Each row is where one point has got to under a steady rotation. How many ticks took it there?
The counts run from 0 to 740.
[ -6   1   4 -10   8 -14  11  10   6 -10   7  21   8   5  -3  17  10  13
 -19  -9  13  -8  -3  -9  -1  21   2  -6   7 -18 -15  -8 -16  14  16 -10
   9  24 -23   2  -4  -4  19  13]
218
[-19   4   2  -2   7   6   5 -17   3 -20   4  11  -7  -6  13  -3  -4  11
 -15  -8   2  -4   6   5  19 -14 -18 -10  13   4 -13 -11  15 -24  20 -13
 -21 -17 -23   0  -7  -6  -8   3]
102
[ -8   6  15  27  -8  -4  -5  -5  16   8   5   3  15  15   7  -4   0   1
  -6  -2   6  -5  -2   8  11 -13   8  -1  13  -9 -10 -34   5  -3 -10  22
  30   4  -3  -6  25   7  -2 -10]
38
[  3   8  11   5  21  -5  -4  -6  -2   0  -6   8  -6 -19   4  -7  11  12
 -17 -17  -3 -14  -5 -20  -9  -8  -1  -6 -18   0 -24   2 -37  13  -1 -10
  -6  16  -5  -8 -14  11  12   7]
497
[-21   2  -9   8  27 -11 -11 -17  -2  -2  -3  18   3   8   4  13   8   7
   2   9 -13   2   8   2 -14   2  15   8   7  -3  -7 -13  -2   2   4  -8
  30 -12  21 -20 -12 -14   8  10]
156
[ -8   9  16   4  11  -6   4  11  -7 -15   4  23 -17  -9   3   3   8  27
  -7 -10  -7 -15   1 -10  14  10   9  -7  -8 -17 -33   6 -14  14  10   8
   3  18 -18   5  -3   0   4  -1]
227
[-15   4   3  -7  -5  12 -10 -27  -7 -15  -1  -3  -5  13  -2   8  -4  14
  -7 -25  -3   5   3   6  19  -5 -13 -19   8  14  -9 -12   5   2   2 -14
  -8 -27 -22  15 -13   2   3  -4]
111
[ -9   3  12  15  12  -5   1  -1  12  11   9   9  -6 -19   1  -2  24   9
   4 -23   0 -23  -3 -25 -17  -6  -4 -11 -11   9 -26   0  -9 -19  -8 -11
  -9   8   7  -4  -5  10 -19 -12]
502
[-23  12  11   6  22  -1  13 -21  -8 -13  24   1 -12 -11  -3 -14   5  17
  -8  -5  -1 -14 -14  -4  13  -1 -19  -5   6  15 -18   8   6 -17  -5  -6
   2 -22 -13   1 -11   0  -9   6]
372
[  6   1  11  10   1   1 -16   4  -3 -15 -14  20 -18 -13   9 -13  15  10
  -8 -19 -23   7 -11  13  25   3  -7 -19  11   2 -19  -6 -12  -2  -3   3
  -8   5 -19   7   9  -9   0   6]
733
[ -9  15  15 -10  32  14   6  -4  -1 -15   6  10  20  11 -12  28  -5   2
 -12  -3  -2   1  -5   3 -16  24   2  18   4   3  -8 -11  -2  -7  10   0
  10  -1  23   3  -6 -10  11  11]
566
[  2 -11  15   8  -8  -9  -7 -13   9  -8  -2 -18  -2  21  18  -1   6   0
  16   1  -5  -8  -3  -1   1 -10 -15 -14 -14   9   6 -11 -12   8 -10   4
   2 -27  -8   4 -10  32 -13 -23]
256
[-15  -8   4   2  17 -10  -9 -17  11 -16 -12 -10  -3  11  15   0  -1   1
   3   3 -15   3  15  12   5 -12   6 -21  -9  13  -6 -12 -20  11   8  -5
  -1 -38 -13  -3 -14   1  20 -16]
252
[ -4   8  25   6   3   2 -13   0 -18   6  17  11  23  19  -5 -26 -18   1
 -21  -7   5  -4   3   0   5  -7   1 -14  -3   3   2 -10  19  -2   2  28
   5 -17  -3  -9   8  -8   6   7]
49
[ -4   3  23  -5  -8  -6   1   8   1 -22  17  17   9   6 -10 -15  -3  -9
 -10   1  -7 -11  -8   5  18  14 -19 -21  22   5  -3  -8  28 -10  -3  14
  -2 -13 -17   8  -2  -3 -12   8]
459
[-24  14   9   8  15  -3  -7 -16 -18   4  14   9   4   5  -4  11 -14  -3
  -8  -4  13  -6  -6 -13 -13  -2 -10  17  10  10 -13  12   9   6   3  10
   7 -20  10 -30   5   2 -18   3]
284
[ -8  -1   8  -5  -9  -9 -13  -2   5  -6   2  20   6 -14  -3 -13  16   4
 -21  -8 -14  -4  12   0  14   2  -2 -22  15 -10 -13 -21   0 -16   4   3
   3  22  -4   7 -24 -19  10  16]
592
[ -9  -8  16  10  11  -7  -6   1 -13   8  -4  21  14   8  16  17 -11   8
  -3  -4  10  -8  -2   3 -22  -2  11  24 -16 -10  -8  -4  -5  -6  10  14
   6   1  18 -28  19 -13 -11 -15]
421
[ -9  -9   7  21  13 -24  15  12   9   2   8   6  -7 -17   2  10  19  12
  -8   4  11 -11 -22   6  10   5 -13  14  -6  -3 -18 -13 -30   4  -2   1
  -5  12  -9  -7   1   2 -10  -2]
360
[ -4  -5   1  -2   4   5   6  17  19  -3  23  13  16  14   0  20  19   2
 -19 -12  21 -10  -3 -22 -10  12 -18   2   3   0  -1 -17   4   1   9 -17
  -9  14  -7   8  -6  15  -5  14]
214
[ -9 -11  12 -17  15 -11   2  17  10 -10  23   9  13   7 -17  20  -2 -17
 -14  -5  13 -15  13 -14 -10  17 -13  -6   8   6   2  -5  -6   8   2   2
   6  -7   5   1 -33   5 -16  -4]
75
[ -5   4  26   6  -6   0 -15   8 -10   3  19  13  17  18  -2 -19  -9  -6
  -9  -5   0  -5   3   1   3  -3   8 -19   3  -2  -2 -12  18  -2  -4  28
   6 -14  -3 -12  23  -7  -6   4]
48
[-18   6   9  -8   4  22 -18   2   3 -11   2   4  18   8 -20  29   9  -5
 -18 -28  11  -2   3  -4  -6  12  -4  10   4   8  -3 -15  -7  16  15  -1
 -23   7   0   2 -13   2  12  12]
207
[-16  -8   1  -2   1  -8   4   8  19 -12  14  16  -7  -2  -3  16   1   0
 -17  -7  20  -9   4 -10  23   8 -13  -8  30 -11  -7 -21   1   1   2  -7
  10   3 -19  -2 -14   2 -22 -10]
720
[  4  10  15   5   1 -26   9 -15   3   7 -11   9  22  13  -2   6  -2   8
  11 -15   4  -9 -14  -4 -15  13   5 -15 -14   2 -22  -1 -16  11  -1   0
  13   0 -24   2  11   6  24 -13]
131
[  9   0   7  -5  -9   7  -7 -18  -9 -12   7  -5   2  38  31  -9  -4  15
  -1  11 -14  -2   3   2   2  -8   7  -8   2 -16   6 -20  -6   6  -7  -2
  36 -11   0 -11  12  12  -5   4]
665
[-22  -7  -4   4  10  -7  -4   6  11  -3  25  -2   2  33   8   2  12   7
   4  11  -7 -13   8  -5  -7  -7  10  10   9  -3   3 -13   8   1  -7   1
  30 -17  16 -12  -9   0 -23   3]
161
[-10   0   6 -10  11  -6  -4  17   2 -15   6  13  -1 -11 -14  -8  21   6
 -22  -5  -6 -18   1 -20  10   9 -17   3  17   8 -13   3   1   8   0   4
  -3  20  -4   3 -38  -5  -3  15]
85
[ 10   2  13  -3 -13  -1 -22  -1  -7   1   1  -6  12  34  11 -14   6   4
  -4   0 -21  -3   1  11  -1   1  10  -4  -2  -3  -3 -16 -16  16 -23  23
  30   6   7   6   6   0   8   0]
673
[-11   6   6   5   9  -1 -13   9   9  -6   6  -8   0  20  -5 -17   1  -1
 -20   1  -9 -16  10  -1  12 -18   1   6  15  12 -16 -17   8   9 -19  23
  18 -11  13  -1 -22   7 -18 -11]
171
[ 11 -10  12   3  16   5  -6  20  23 -18 -18  13  -1  -3   9   6   9 -11
  -4   8 -12  -2  -5  12  10   7  -3   6  22  -3  -2 -28 -20  -4  -4   6
  17  18   5   2  -7  -3 -10 -14]
446
[ 18  -2  12  10   6 -22   5  -4  -1   4 -27  10  23  25  18  -5 -18  -1
 -10   9   4   6 -17  11  -3  -2 -19   5   6   3 -10 -19   1   7  -9  10
  17  -1  -9  -3  12   6   2 -16]
542
[-22   0   0   1  24  -6   6  -8  13  -7   5   9  -4  -1  20 -17  17  15
   8  -5 -11 -20   3 -12 -17 -12   1  -9   6   8 -12  11  14 -29   6 -17
   0 -19  -1  -9  -5  -6  -3   2]
512
[ -4  -3  10   7 -15  -8  -5  -8  18   0   4 -18  12  32  36  -5  12  -4
  11   1 -10  -9   2   4 -15  -7  -4  -7   2  -4  -3  -6 -13   2 -11   4
   9  -6 -18  -1  25  17   4   3]
395
[  6  12  30   3  14   3 -13  -8 -20  -3   2  18  22   8  -2 -22 -28  -1
 -21  -5  -2   6   4  -2   3 -10  -7 -18  -3   3  -6  -8  18  -4   4  21
   8 -18   6   1   0  -3   6  -1]
50
[ 11  -4 -11   6   0  -4 -18  -8   5  -5 -33   5  14  26  25 -12  15   5
   4   2 -19   7  -8   9  -3 -14  -9   5  11  11   0 -23   3   9 -11  -8
  11  -3  -3   0 -10   3  12   2]
532
[-22 -14  -1   1  -4  -8   1 -19   8  -7  19  -2   7  20   3   3  12  10
  15  -7  -6  -9   4   7   5  -5   3 -25  -8   7   9 -21   4 -12   1  -8
   5 -40 -13   1 -10  -2  -3 -14]
249
[-23  -3  -8  22   0   7 -27  -6  13   0 -11 -14   8  22  10 -11  17  10
  -1  -7  -1  -4   2   6   8 -30  -3  12   6  14   3 -21  10  11  -5   8
   0 -19  -2  -9 -10   5   5  -4]
529
[ -8  16   7  30  16  14  -1 -15   4  -5   7   9  -4   0  12  -3  23  19
  13  -1  -7  -9 -18  -8  -6 -10  -9  10   7   5  -9  -6  22 -23   2  -7
   7  -8  15  -9  10  14 -16  13]
650
[ -5   0  16  11  14 -12  17 -16  -1 -14  12   6 -21 -20  11   3   1   9
   0   2   0 -13 -16   2  12   0  -8  -9   3  -1 -17   0 -25 -12   0  -8
   1 -11 -18 -18  12  11 -24 -11]
369
[  4  -9  29 -10  -2  -2  -2  -4  -4 -19 -17  21  22   6  15  17  -2   6
   4   2 -10   4   0  12  -9  12 -10  -4 -17 -10   4 -16   8 -17  23  10
 -15   8   2  17  -9 -10  14  -9]
332
[  7  -4  14  -5  -4  -8  14  -6  -6  -9   7  -3  13  16  18  31   3   4
 -12  -4   1   9  -2   6 -11  11 -14  -2 -22  -8  -9 -17 -25   4  12 -15
 -16   3  -8  14   4  15   4   5]
481
[-15  -6   6   0   6 -11 -16  26   7 -12  17  15  -6 -13 -17  -5  19  -6
 -17  -9   1 -18   6 -18   7   9 -11  -1  20   9  -9   3  -7  11  -4   5
  -7   9  -1  -6 -30  -2 -16  10]
84
